(in the rows, 128 means zero)
Where one turn sends some rows of the set: a few examples, then the rows asked:
J347: [124 160  99 145 127 143 143 128  96  97 113 151 124 155 122 143 128 124]
J624: [112 163 109 149 129 127 139 134  81 119 107 152 130 142 108 138 145 134]
J15: [127 110 136 103 115 133 155 148 144 128 100  92  94 100 119 145 112 127]
J725: [125 109 138 104 116 131 154 149 142 133  98  92  96  97 117 144 115 128]
J559: [132 139  91 128 158 142 139 117 117  96  83 141 103 147 118 140 149 157]
J370: [132 117 125 113 126 135 151 148 153 145  99  93  97 104 123 141 114 124]
J188: [133 116 140 110 122 140 158 141 150 141 108  90  96 108 124 141 109 123]
J558: [113 141 145 106 140 125 137  97  95 114 126 146 142 146 132 167 116 135]
J562: [114 139 138 127 154 128 146 109  90 121  93 138 109 136 101 135 165 165]
J473: [128 116 141 112 125 133 154 145 146 152 103  91  99 100 117 140 120 127]
J485: [132 139 141 118 144 155 160  95 105  86 111 137 101 159 124 138 140 148]
J954: [126 108 132 103 118 129 153 150 144 132  98  92  94  98 119 144 115 128]
J53: [117 160 134 143 120 139 152 117  80 107 125 149 126 153 115 139 133 127]
J267: [121 143  99 111 148 125 124 110 114 105 107 150 142 147 138 171 112 133]
J607: [104 144 121 114 150 107 122 115  95 132 103 150 146 131 120 168 131 147]

J562 goes to J559
J473 goes to J370
J954 goes to J15
Now these:
J267 goes to J558
J53 goes to J624

Where one turn sends some rows of the set: a few examples, then the rows asked:
J502: [138 153 136 152 126 124 113 139 102 125  85 124 144]
J187: [112 155 132 105 135 111  86 163 100 126 126 123 135]
J394: [143 156 138 156 131 123 108 140 100 120  91 121 146]
J803: [154 138 106 131 151 140 107 116 166 143 130 133 126]
J130: [163 138 122 120 167 142  98 108 123 102 133 125 139]
J893: [129 131  96 127 129 109 111 112 172 118 128 137 118]
J541: [147 140  89 154 135  98  79 143 152 105 150 122 122]
J337: [117 135 100 114 107 123 104 116 124  84 117 133 114]
J376: [153 149  87 162 125 120  77 154 147 119 145 119 119]
J334: [128 135  84 141 115  96  94 132 161 107 135 130 113]
J196: [122 153 138 101 152 115  88 156 102 134 128 123 141]
J185: [136 142  95 137 113 117  78 140 109  74 135 120 118]
J953: [114 149 137  96 145 117  94 149 107 134 122 125 137]
J581: [151 134 105 129 158 115 107 110 169 126 136 134 130]
J132: [142 152 138 153 131 125 113 137 100 125  86 125 144]
J806: [108 152 133  99 135 113  92 157 105 130 121 126 134]
J971: [136 155 134 153 120 124 111 141 100 122  86 124 141]
J532: [127 140  96 128 119 130 110 119 169 133 119 138 114]
J976: [133 132 118 103 139 138 116  95 132 100 117 137 126]
J486: [139 154 135 156 124 121 108 144  97 121  90 123 143]
J223: [169 146 102 153 156 133  85 138 153 133 145 124 130]
J172: [125 144  82 149 102 118  93 142 156 118 129 129 108]
J871: [164 138  99 147 161 109  88 130 158 116 152 122 131]
J564: [164 143 108 140 151 128  75 134 109  83 147 116 135]
J426: [120 154 134 107 146 113  83 162  98 128 130 119 139]

J394 goes to J132
J337 goes to J185
J426 goes to J196
Now these:
J581 goes to J893
J376 goes to J223

Where one turn sends some rows of the set: a few examples, then the rows asked:
J778: [125 166 110 112 120 105 130 128 132 178 122 128 155 138 125 113 166 121
 130 153 156 135  97 139 119 131 128 126 157 124 154 126 106 130 141]
J861: [108 152 138 136 105 122 128 118 119 141 123 154 146 156 143 133 147  74
 127 137 101 135 109 130 138 120 148 113 148  96 120 109 105 149 170]
J281: [136 159 115  98 140 120 133 129 145 164 104 114 145 120 108 104 174 162
 117 153 152 105  96 137 108 109 131 145 147 134 130 129 136 129 128]
J555: [107 118 139 115 127 127  92 141 152 142 110 131 139 119  88 134 157  92
 116 117 112 130  73 139 137 102 151 128 141 115  93 142 117 162 140]
J974: [107 141 125 122 112 108 105 136 137 165 125 139 151 136 114 132 155  78
 131 131 130 151  82 140 137 126 140 116 153 113 133 134  95 150 149]
J194: [145 131 125 136 152  98 147 124 133 132 148 107 142 113 152 131 121 115
 158 122 125 108 121 147  93 104 123 122  96 116 124 140 148 126 116]
J724: [131 118 135 148 141  94 125 126 146 121 150 103 121 111 144 141 119 103
 157 133 110 117 111 144  89 109 129 142  93 117 108 146 142 142 122]
J500: [ 85 121 153 134 119 152 103 119 129 129 114 136 116 119 109 123 157 104
 101 124  93 140  81 133 124  87 130 117 146 110 107 130 129 157 162]
J121: [ 94 133 137 136 117 140 124 125 126 139 123 147 160 142 123 135 152  66
 124 150 101 145 100 127 130 116 126 111 150 109 128 112 100 150 175]
J100: [143 128 125 141 139 104 134 129 128 138 153 117 138 120 156 128 112 109
 165 127 126 123 121 149  90 111 120 118  96 109 126 142 145 131 131]
J764: [ 95 136 146 122 135 143 123 107 140 120 101 111 104 110 101 115 170 146
  86 139 105 115  85 124 108  89 125 143 138 129 101 131 144 146 143]
J755: [130 168 114 132 126 135 149 145 153 133 102 129 138 133 128 101 194 151
 124 173 128 100 102 106  93 103 128 131 140 137 119 135 152 131 127]
J795: [139 124 120 143 156  99 134 128 146 121 148  95 147 109 142 138 122 110
 146 139 121 100 115 142  93 102 126 142  90 132 105 138 142 137 115]
J739: [115 140 150 118 132 134 139 112 150 117  92 125 124 123 113 127 166 143
  99 143  95  84 101 122 108  90 151 151 129 116  79 114 152 152 146]
J824: [110 134 138 111 149 150 143 115 148 112  91 113 140 117  92 122 168 139
  94 154 105  94  99 116 108  96 124 148 130 132  88 119 144 143 147]
J280: [146 131 116 140 156 100 144 130 136 134 150 104 160 112 154 133 122 114
 152 135 131 103 120 147  91 102 122 126  96 126 123 132 143 130 119]
J345: [132 116 124 149 144 102 119 131 148 120 149 102 136 112 139 142 112 102
 148 141 116 114 110 141  90 111 125 142  85 124  98 141 139 146 129]
J528: [116 165 115 125 128 131 155 116 115 150 123 133 168 150 137 114 161 103
 125 168 129 131 118 124 123 124 113 118 156 123 152 104 104 124 162]
J881: [102 126 156 133 115 136 114 122 140 121 107 145 129 135 118 138 152  91
 114 131  80 113  95 127 128  95 158 131 136  99  81 115 129 165 164]
J783: [112 175 119 127 132 125 152 104 104 147 127 120 141 138 138 105 170 115
 108 139 132 136 107 132 132 110 117 114 164 126 159 118 109 119 140]
J474: [111 138 129 141 118 143 118 156 147 110 108 149 139 138 109 125 172  80
 122 126  97 125  85 108 132 101 145 103 130 118  85 151 130 156 138]
J351: [125 130 134 100 143 134 110 137 156 142  97 113 135 109  85 116 169 144
 108 131 124 102  81 136 118  91 145 147 137 128  92 138 143 148 127]
J455: [125 182 119 124 117 111 163 106 114 151 118 140 152 157 153 116 159 115
 122 153 129 117 123 126 124 128 135 122 150 110 139 103 114 127 155]
J368: [125 167 116 108 148 138 166 110 129 134 103 113 155 133 117 107 171 148
 105 171 131 101 118 118 108 112 112 141 143 136 128 110 131 120 145]
J610: [129 175 127 112 134 117 168 101 134 136  99 122 137 137 135 113 171 157
 105 158 127  86 119 121 105 111 136 145 138 123 116 106 142 129 141]
J101: [106 161 116 148 106 117 137 146 141 131 119 153 151 150 131 129 176  69
 130 139 118 141  91 107 128 126 133  94 141 119 123 145 108 145 142]
J572: [125 142 128 131 131 155 125 157 155 112  97 135 132 129 106 107 183 131
 119 147 104 100  91 107 111  87 142 126 130 129  82 146 157 148 129]
J143: [ 91 114 151 127 130 150 116 124 147 115 104 135 143 122  96 139 155  90
 106 141  86 121  88 122 121  98 132 129 134 115  88 120 125 162 165]
J629: [132 117 122 150 135 105 119 134 140 133 153 118 143 117 148 140 107  98
 155 139 123 126 112 145  88 115 119 125  86 116 110 138 137 145 142]
J688: [142 125 118 146 142 106 133 134 133 141 154 119 158 117 157 134 112 105
 158 135 132 119 119 149  89 110 117 115  93 117 125 133 140 136 136]
J741: [138 125 131 140 154  92 140 123 144 122 145  98 132 109 146 138 126 112
 153 125 115 105 115 145  91 102 127 137  95 122 113 143 146 132 111]
J596: [ 96 145 137 137 118 141 121 118 107 145 130 141 139 136 133 117 157  85
 114 124 108 153  95 138 139 100 126 100 162 108 143 122 109 140 160]
J50: [134 119 131 147 133 101 120 131 136 132 154 115 125 118 150 134 111 102
 165 134 115 128 115 146  88 113 123 130  94 110 117 144 141 139 135]
J705: [111 170 124 117 142 127 154  97 123 131 109 101 119 123 119 103 178 153
  91 149 130 112 101 123 114 103 115 142 150 138 132 124 131 123 129]
J758: [118 180 107 142 111 112 157 139 144 144 116 141 150 146 144 114 190 113
 130 167 137 126 101 107 103 128 123 111 147 131 144 135 122 130 134]

J368 goes to J121
J778 goes to J555
Now these:
J572 goes to J758
J100 goes to J724
J739 goes to J455
J688 goes to J345
J596 goes to J764

Where one turn sends some rows of the set: a few examples, then the rows asked:
J148: [137  92 137 107 146 124 148 168 122 137 123 123 139 116]
J309: [144 139 155 123 150 114 148 159 145 118 153 139 134 145]
J779: [130 122 129 111 142 119 113  83 147 149 129 128 153 127]
J369: [145 133 150 126 139 119 143 163 139 117 157 131 116 159]
J791: [142 154 145 123 146 128  89 132 145 151 119 139 106 136]
J857: [114 124 111 130 128 146 141 153 142 133 128 109 165 108]
J518: [117 115 106 133 126 153 136 165 134 133 137  93 141 131]
J25: [136  86 132 110 135 126 144 170 117 136 126 117 122 129]
J888: [140 154 144 125 142 128  88 130 145 150 118 140 104 135]
J250: [142 112 128 111 173 133 110 111 139 150 141 102 138 154]
J314: [138 120 132 108 169 126 114  99 147 151 134 116 155 134]
J99: [142 153 144 125 142 129  88 132 145 151 119 139 103 138]
J896: [141 155 146 124 143 128  88 130 146 151 118 141 107 135]
J390: [139 105 122 116 149 133 106 108 133 148 143 100 117 166]
J526: [112 141 123 118 175 132 121 117 145 121 123 124 160 121]
J221: [138 129 146 129 116 114 142 154 136 116 155 136 105 160]
J613: [141 153 146 124 145 130  88 132 146 151 120 139 104 137]
J240: [119 119 110 130 136 152 140 164 139 133 134  97 157 120]
J601: [131  98 138 106 136 118 151 156 126 136 118 135 149 103]
J675: [131  86 128 112 113 123 142 162 115 134 124 122 113 129]
J817: [113 113 102 136 105 150 135 156 133 131 134  97 134 130]
J843: [106 121 107 129 122 136 108 116 127 116 130 110 100 159]
J698: [134 135 146 129 102 108 143 141 140 115 150 148 113 149]
J636: [108 125 107 132 108 142 140 144 142 132 127 112 158 106]
J863: [133 143 151 125 112 105 147 137 146 115 145 156 131 134]
J227: [131 108 118 117 122 127 105  92 134 148 137 110 112 159]
J563: [ 98 131 109 126 111 126 111  96 135 116 121 129 121 135]
J617: [142 154 146 124 145 129  88 131 146 150 118 140 107 135]
J456: [139 144 156 122 136 108 149 146 149 117 148 151 142 133]
J424: [102 142 118 122 137 124 118  97 145 118 116 136 150 116]
J569: [108 118 103 134  96 145 135 145 137 131 129 108 143 118]
J423: [125  91 129 112 101 117 144 148 120 134 118 133 122 116]
J326: [119 130 121 121 187 142 116 136 136 121 134 103 140 145]
J829: [126  97 133 109 113 115 147 147 124 135 116 140 140 103]
J554: [116 120 112 125 159 143 109 136 127 118 137  97 110 164]
J912: [126 116 122 115 118 119 108  79 141 147 129 125 131 140]

J456 goes to J863
J779 goes to J912
Now these:
J601 goes to J829
J518 goes to J240
J843 goes to J554

